M =
0.40	-0.43	-0.11	0.05	-0.36	0.11	1.61	0.19	0.44	-0.18	-0.44	5.32	-0.08	-0.48	0.92
-0.48	-0.62	0.22	0.38	0.66	1.28	1.21	-0.87	0.11	1.01	0.84	-0.23	-0.29	-0.29	0.75
0.92	-0.12	-0.89	-1.64	-0.39	-0.21	0.35	0.17	0.51	0.19	-0.30	1.09	0.55	0.19	0.04
0.01	-0.06	-0.08	0.93	-0.92	-0.70	0.74	0.58	-0.64	-0.09	-0.17	2.72	-0.15	1.86	0.67
1.84	-0.63	0.43	-1.86	0.28	1.21	-0.89	-0.60	0.02	0.84	-0.31	-0.83	-0.24	-2.02	0.50
-0.04	0.29	0.96	-0.74	-0.64	-1.37	0.53	-0.26	-0.34	-0.12	-0.39	0.59	0.35	2.39	-0.35
0.37	0.30	0.79	0.23	-0.44	0.35	-1.02	0.06	-0.75	0.64	0.36	0.65	0.02	-1.41	-0.51
0.73	0.54	0.16	-0.49	1.07	0.03	0.21	-0.45	0.06	-1.03	0.47	-1.08	-0.21	-1.03	1.19
-0.49	-0.56	-0.31	-1.02	-0.99	-0.03	1.83	0.50	-0.86	-1.06	0.44	0.99	0.29	-1.54	-0.41
-0.38	-0.24	0.04	-0.34	-0.13	0.88	0.57	0.25	0.44	0.06	0.42	1.95	0.37	-0.14	-1.08
0.48	0.28	-0.36	-0.48	-1.41	0.20	-0.64	0.18	-0.74	-0.22	0.45	-0.52	-0.38	1.22	-0.40
0.38	-0.15	-0.73	1.05	1.25	-0.92	-0.22	0.66	0.11	-0.10	0.06	1.83	-0.06	1.03	-0.07
Counting starts at 0.
The entry in the bottom-right corner is -0.07
The entry directly below the smallest entry: 2.39
The entry directly below 0.59?
A: 0.65
The entry just right of the smallest entry?
A: 0.50
The entry at row 2, column 0?
A: 0.92
The entry in row 0 and column 2?
A: -0.11
The top-left entry?
A: 0.40
The entry just left of the smallest entry?
A: -0.24
The entry directly above 0.75 is 0.92
The entry in row 2 and column 1?
A: -0.12
The entry in row 0 and column 1: -0.43
The bottom entry of the column that holds the largest entry is 1.83
The entry in the bottom-left corner: 0.38
The entry at row 1, column 1?
A: -0.62
The minimum -> -2.02
The entry at row 1, column 2?
A: 0.22
The top entry of the column that holds the smallest entry?
A: -0.48
The entry just right of 0.58: -0.64
The entry directly above the smallest entry?
A: 1.86
The entry just left of 0.42?
A: 0.06
The entry directly above 1.07: -0.44
The entry directly above 0.18?
A: 0.25
The entry directly above -1.86?
A: 0.93
The entry just right of the largest entry?
A: -0.08
The entry directly above -0.73 is -0.36

Questions about the array below. Indices start at 0.
1) Read off the top entry of the column that holds the smallest entry.
2) Read off the entry at row 1, column 0.
3) Read off the entry directly above -3.82.
4) Read off the bottom-right entry.
5) Read off the entry at row 2, column 0.
6) Read off the entry in the top-right corner.
7) Read off the top-left entry.
8) Read off the entry at row 0, column 2.
-1.29,-0.45,0.87,-0.89,3.67,2.34,-0.85
-1.76,-1.16,1.38,-1.31,0.12,1.04,-1.30
3.71,3.67,-4.16,4.20,-1.93,1.28,4.21
-2.05,-1.84,2.22,-2.26,2.31,0.14,-2.25
-1.00,-1.80,1.48,-1.55,-1.72,-4.82,-1.58
-2.38,-2.87,2.87,-2.93,-0.34,-3.82,-2.96
-0.78,-0.79,1.18,-1.23,2.49,1.00,-1.23
1) 2.34
2) -1.76
3) -4.82
4) -1.23
5) 3.71
6) -0.85
7) -1.29
8) 0.87

Questions about the matrix below.
1) Read off the entry just left of 1.58.
2) Read off the entry just left of the largest entry.
3) Read off the maximum.
[[-2.16  0.72  0.08 -1.04 -0.31  0.57 -0.17  0.20 -1.77  0.10 -4.61 -4.80
  -0.46 -0.97]
 [-1.04 -0.52 -0.23 -1.25  1.10  2.51 -1.84 -0.01  1.04  0.81  1.58 -3.35
   1.10 -0.70]]
1) 0.81
2) 1.10
3) 2.51

2.71,-1.09,4.53,-4.38,3.75,-2.97,-3.63,0.36,1.48,2.97,3.82,-1.94
-1.59,-2.29,-2.39,0.14,-4.53,-3.02,1.15,-3.86,-3.02,-0.36,-3.64,1.03
1.01,-3.89,-1.09,-4.27,-1.29,-2.78,-1.91,2.95,4.57,1.38,-2.19,1.71
-0.90,4.09,3.98,0.85,-2.12,1.90,2.74,3.50,3.70,2.59,-2.62,-2.79
-0.28,3.73,-3.90,0.74,4.37,-3.69,1.74,1.73,0.86,-3.69,-1.45,1.48
2.13,-4.59,-3.92,1.07,2.87,1.94,0.78,-2.71,0.07,3.94,0.12,-2.26
0.46,-2.67,-0.74,0.35,-4.50,-1.15,3.37,-0.94,-0.82,2.28,0.14,1.70
1.87,0.33,2.68,-0.74,3.67,3.19,0.87,4.74,4.41,2.80,-0.34,3.64
-1.39,-0.99,1.82,1.74,-3.18,3.02,-1.04,-1.06,3.89,-1.60,0.61,2.60
4.60,-3.31,-4.39,1.71,-2.91,-3.39,4.47,-1.26,-4.30,-2.86,-3.84,0.77
The smallest entry in the last row -> -4.39
The smallest entry in the first column?
Answer: -1.59
The entry in the top-left corner -> 2.71
The third-last entry, reading row by row?
Answer: -2.86
The entry in the bottom-right corner?
Answer: 0.77
The largest entry is 4.74
The 3rd entry, reading row by row?
Answer: 4.53
The largest entry in the first column?
Answer: 4.60
The entry directly below the largest entry?
Answer: -1.06
The entry directly below -2.12?
Answer: 4.37
The entry directly below 0.12?
Answer: 0.14
The 4th-last entry, reading row by row is -4.30
The entry just left of 0.78: 1.94
The last entry in the row that holds the smallest entry: -2.26
The entry directly below 1.03?
Answer: 1.71
The first entry in the row that holds the largest entry is 1.87
The entry just left of 3.75?
Answer: -4.38
The top entry of the column that holds the largest entry?
Answer: 0.36
The entry just right of 3.82?
Answer: -1.94
The third entry on the main diagonal?
Answer: -1.09
The 2nd smallest entry?
Answer: -4.53
The second entry on the diagonal from the top-right corner -> -3.64
The entry just right of -2.39?
Answer: 0.14
The entry just right of 0.85?
Answer: -2.12
The last entry in the row that holds the largest entry?
Answer: 3.64
The 3rd entry on the diagonal from the top-right corner?
Answer: 1.38
The second entry on the main diagonal?
Answer: -2.29
The fifth entry, reading row by row: 3.75
The entry directly above the largest entry?
Answer: -0.94
The entry directly below -4.27?
Answer: 0.85
